Each named move below is a turn or a mirror, shown by a few rows before and after it. Which moves, in which order, take the first row of each later pair to the second? The first pair is answered.
move J156:
[ 11.6  -6.2   7.9  -5.8  -0.6  13.7 -19.5 -11.7 -14.8  -3.9  15.5  -0.8
 -17.3]  ->  [  4.8  -9.9   8.1 -10.9  -3.6  15.3 -22.8 -10.3  -8.3  -0.4  19.1   6.0
 -12.3]
[-4.1 -1.7  0.1 -4.4 -1.4  0.2 -4.9 -4.7 -4.9 -3.8  7.2  3.4  3.4]  ->  [-1.1  1.6 -0.2 -3.0 -1.3 -1.0 -3.3 -5.3 -7.9 -4.2  6.2 -1.4 -0.1]
[ 14.8  11.4  11.6   4.8 -26.0  23.9 -24.2   8.5 -16.6   0.0  37.8  -1.4
 -22.3]  ->  [ 10.3   9.6  13.3  -0.3 -27.7  24.8 -26.1  10.9 -10.6   1.2  39.5   3.7
 -19.8]
[-18.8  -4.6   4.3 -14.3 -18.8  13.7 -18.1   4.2  15.1   3.0  13.9  15.1
  14.7]  ->  [ 16.8  19.5  -2.7  16.1  -2.5   5.4  -0.6 -11.8 -23.5 -10.6   7.4 -24.1
  -7.4]
move J228:
[-13.0 -20.9  16.6  -9.9 -11.3   9.6 -21.8   3.1  -1.5  -1.1  27.5  17.9
   0.8]  ->  [ 14.1  -5.0   6.3  13.8   0.9   0.8   1.3 -18.6 -31.4 -17.4  16.5  -8.4
 -14.9]
[ -9.0  -3.4  10.1 -17.0 -33.9   3.6 -59.6  31.5   6.8  20.0  50.1  21.3
 -11.8]  ->  [ 42.5  25.7  -8.7  27.9  -6.2 -12.5 -15.4  -6.3 -49.0 -12.4  30.0 -25.5
 -41.4]
[ 12.9  13.7  -5.2   7.0 -33.0   1.1  -8.0  34.5 -13.8  -0.9  20.0  -3.5
  -8.1]  ->  [ 15.3  14.8  -6.2   8.8 -31.4  -0.3  -7.9  32.9 -16.1  -0.9  18.9  -4.6
  -9.6]
[ -3.1  19.1 -10.5  16.5 -10.5 -10.2   4.8  10.4  -5.9  -4.4   0.3   5.4
   1.6]  ->  [-10.5  15.0  -6.7  10.3 -14.7  -7.8  -1.2  16.9   2.7   0.4   2.6  12.1
   5.3]
move J14:
[ -4.3  -8.3  23.6  -0.2  10.5   4.4 -18.6  -1.5  11.1  13.3  10.9 -17.7
 -18.1]  ->  [-16.5 -15.8   6.5  -2.7  19.8 -11.3   7.5 -11.9  26.7   7.0 -13.8   0.2
   0.7]
[-13.8  24.8 -19.6  -2.4 -23.6  14.7  12.0  20.2  -5.7 -11.9  10.9  14.5
  17.9]  ->  [-10.7  25.4 -13.6  -2.6 -25.5  17.5   5.9  20.8  -9.3 -11.4  16.0  10.7
  12.4]
[ 12.3  12.4 -19.7  23.7 -12.8 -18.8  -2.6  -2.3  -0.1  -8.9  30.8 -15.5
 -16.3]  ->  [  3.2   8.5 -32.3  21.5  -6.2 -29.1  14.8  -8.1   9.2 -13.8  13.2  -3.4
  -3.4]
move J2:
[  3.9  -2.5  -3.9  -3.2  -0.5  -7.1  -2.8 -12.6 -23.7  -4.6  11.2  -1.5
  -6.7]  ->  [  4.5  -0.3  -9.6  -0.3   0.0 -13.0   4.3 -10.3 -23.6  -3.7   6.6   1.0
  -1.6]
[ 13.7  -4.9  12.6   4.4  21.6   3.7  -9.4 -29.0  -7.3  -6.1  -2.2 -30.1
 -20.1]  ->  [  1.7 -17.2   7.9  -5.5   0.4  11.2  -2.2 -37.2 -11.6 -21.7  18.3  -0.9
 -16.4]
[ 21.8  21.7 -10.2  26.0  30.4  -5.0  12.3  -9.8   5.1  -5.8 -38.8 -23.2
  -6.0]  ->  [ 17.0   1.9  22.3   9.6  21.2  21.0 -29.4 -30.5   5.3  -3.5  -7.6 -30.9
 -28.3]
[  4.4  11.1  -1.5  11.1   8.0  -2.8 -18.9  16.7  -2.9  21.1  -3.5 -23.0
   3.4]  ->  [ -5.5  -1.2   9.1  -0.3  -7.2  13.5 -30.4   4.2  -4.9  12.7  22.0  -8.7
  -2.0]
Now pairs of rows:
(2 to 3 moves a pair)
[ -6.1  30.3 -20.1  22.3   2.0 -18.8   4.9  41.9  13.7  20.5   2.3  12.5
  -1.7]  ->  [ -1.0  25.3 -17.8  24.7  25.8 -25.9  11.3  18.7  20.2  20.8 -21.4  -5.2
  -5.9] => J2 then J14 then J156
[ -7.1   2.1  -4.0  14.2  12.3  -9.8   6.1   9.2   7.4   8.7 -32.5 -10.7
   8.6]  ->  [ -4.1  -5.7  15.6  10.4  12.5   5.2 -16.2  -7.7   1.9   8.7 -18.3 -25.0
 -10.8] => J2 then J228
[ 13.1  -9.7 -37.2  -1.4  -1.4 -23.6  32.6 -14.4 -10.9 -27.7   8.5  25.4
  17.0]  ->  [ 43.9  14.1  -0.9  10.1  17.2 -14.9 -18.2  18.2 -13.7  12.2   9.3 -39.4
  -9.4] => J156 then J2 then J14
[ -8.7  -5.2  17.7 -11.3 -21.4  18.8 -30.6  17.0   4.6   7.0  35.2  10.5
  -5.9]  ->  [-10.1   4.6  -9.7  -2.2 -31.0   6.2   1.7  29.1  -2.3  -6.4  30.6  29.5
   9.9] => J2 then J14
[-16.5   6.2 -29.3  -2.0  15.8 -24.2  23.4  22.2  20.6   9.7 -31.9  22.0
  38.0]  ->  [-19.2 -19.5  30.3 -25.8  12.6  15.0 -46.9  -5.8  24.6  26.0   6.8  -5.2
  -1.9] => J2 then J2
[-13.9  -0.5  -6.4 -10.8 -44.9  12.3  -0.6  21.7   1.8   2.0  30.2  36.5
  -2.2]  ->  [ 11.9  13.4 -22.4  15.1 -26.8   0.2  34.5 -10.0 -30.6 -22.7  15.7  14.1
 -15.7] => J228 then J156 then J228
[ -6.6  -8.6   3.6  -4.7  -1.1   0.1 -14.3   3.3   6.6   7.3   0.5   2.2
  -2.0]  ->  [ 0.1 -3.6 -7.6  4.3 -7.6 -1.9  3.2 -5.3 -9.9 -8.9  5.5  7.6 -3.7] => J156 then J2 then J2
[-13.1 -22.4  12.5 -20.4  18.0   0.8 -20.9 -11.9  24.2  12.6  -9.9  -9.1
   2.8]  ->  [  6.7 -10.5   4.1  -1.4  29.4  -7.7  -3.7 -23.9   4.5   3.8 -22.2 -28.0
  -5.6] => J156 then J14
[ 19.5  30.5 -13.8  14.8   7.7   5.8  -3.0  25.9 -17.8   8.9  -0.6 -10.8
   9.2]  ->  [ 17.1  19.9   5.4   6.5  20.4  11.1 -24.6  12.0  -6.0  20.9  -7.0 -25.2
   1.4] => J14 then J2
[ -5.5  -5.0   7.7 -10.4   9.6 -24.6  -0.8  -5.6   4.4  -6.0  -0.8   9.4
   5.7]  ->  [ -4.5  -4.6  17.3 -12.6   2.6 -17.0 -14.4  -0.5   3.2  -2.9  10.0   5.6
   0.0] => J156 then J14 then J156
[  6.9  -5.4  -4.2 -11.9  15.0 -31.8   7.9 -26.1  -2.8  24.8 -39.6 -24.2
   0.8]  ->  [-17.8 -25.5  11.3 -35.2  -7.6 -13.9 -16.7 -19.2  15.4  32.1 -17.5   1.3
   6.4] => J228 then J2
[-18.6   9.0  -9.9  -7.6  -6.1  -5.4   6.2  22.2   5.8  -3.9   1.1  16.6
  19.1]  ->  [-19.5   3.8   7.7 -14.9   3.3  -1.4 -14.7  19.8  16.6  10.2  -5.1   0.9
  11.9] => J228 then J2 then J156
[-15.3  -6.9  -3.9  -0.5  -4.5   6.7   3.0  -6.9   0.9   1.2  -7.8  21.7
  -0.1]  ->  [ -2.5   1.1   4.0   7.1  13.4   2.2  -5.1  -6.1   0.2  13.8 -20.7  -5.2
  -9.4] => J2 then J156 then J2
[ 26.9   5.2 -10.0  22.8  20.5 -12.6   4.3 -22.2 -26.0 -11.5 -13.2 -12.1
  -1.5]  ->  [ 17.9  -3.5 -14.3  19.4  20.7 -15.4  12.4 -30.1 -20.1 -16.1 -16.9   0.1
   6.2] => J156 then J228
[ 12.9  -1.9   9.1   8.0   4.5  -0.4   1.2 -14.0 -10.4   8.2  -8.7 -18.9
 -11.7]  ->  [-12.5 -13.5   5.3 -10.1 -16.4   4.8  -1.0  -0.5   6.7   8.2   3.6  18.8
   7.2] => J228 then J2
[  4.5  -9.2  21.0   0.3  19.0  19.4   3.9 -15.8   3.1 -13.0  -5.4 -20.6
  -6.0]  ->  [ -7.2  -9.5  -2.4   0.5   4.8  11.8  30.1  -7.0   2.4 -26.3  -3.0  10.2
  12.0] => J2 then J228 then J2
[-11.5  -7.3   1.5 -11.3  -4.1   1.9   3.5 -10.7   6.6  -4.3   0.1  22.8
   5.8]  ->  [ -7.9  -7.1  -2.6  -6.8  -1.7  -0.9   9.0 -15.8   0.9  -9.0  -3.1  21.3
   5.8] => J228 then J156
[ 22.1  23.0 -16.9  26.2   5.2 -13.4  27.7  -2.4 -26.4  -6.8 -13.6 -15.0
  -4.1]  ->  [ 24.8  16.0  10.1  20.2   2.6   4.0  -7.7  -9.2 -27.1   3.0   6.3 -32.6
 -24.2] => J14 then J2
[  5.2 -11.4  24.5  -8.9 -11.7  10.3 -26.9   6.7  20.5   7.9  12.3  -4.6
  -4.0]  ->  [ -5.8 -15.4   9.4 -12.1  -4.5  -1.6  -8.9   6.1  35.1   6.7  -8.7   9.6
  13.1] => J14 then J156 then J228
[-16.2  -9.6  -4.1  -0.1  -9.1 -13.2  13.3  21.6  12.9  -2.9 -18.4  47.3
  35.2]  ->  [ 31.2  10.8  22.5  27.0  24.0 -10.0 -10.4  -2.0 -18.7   4.7 -26.0 -30.5
  -9.6] => J156 then J2
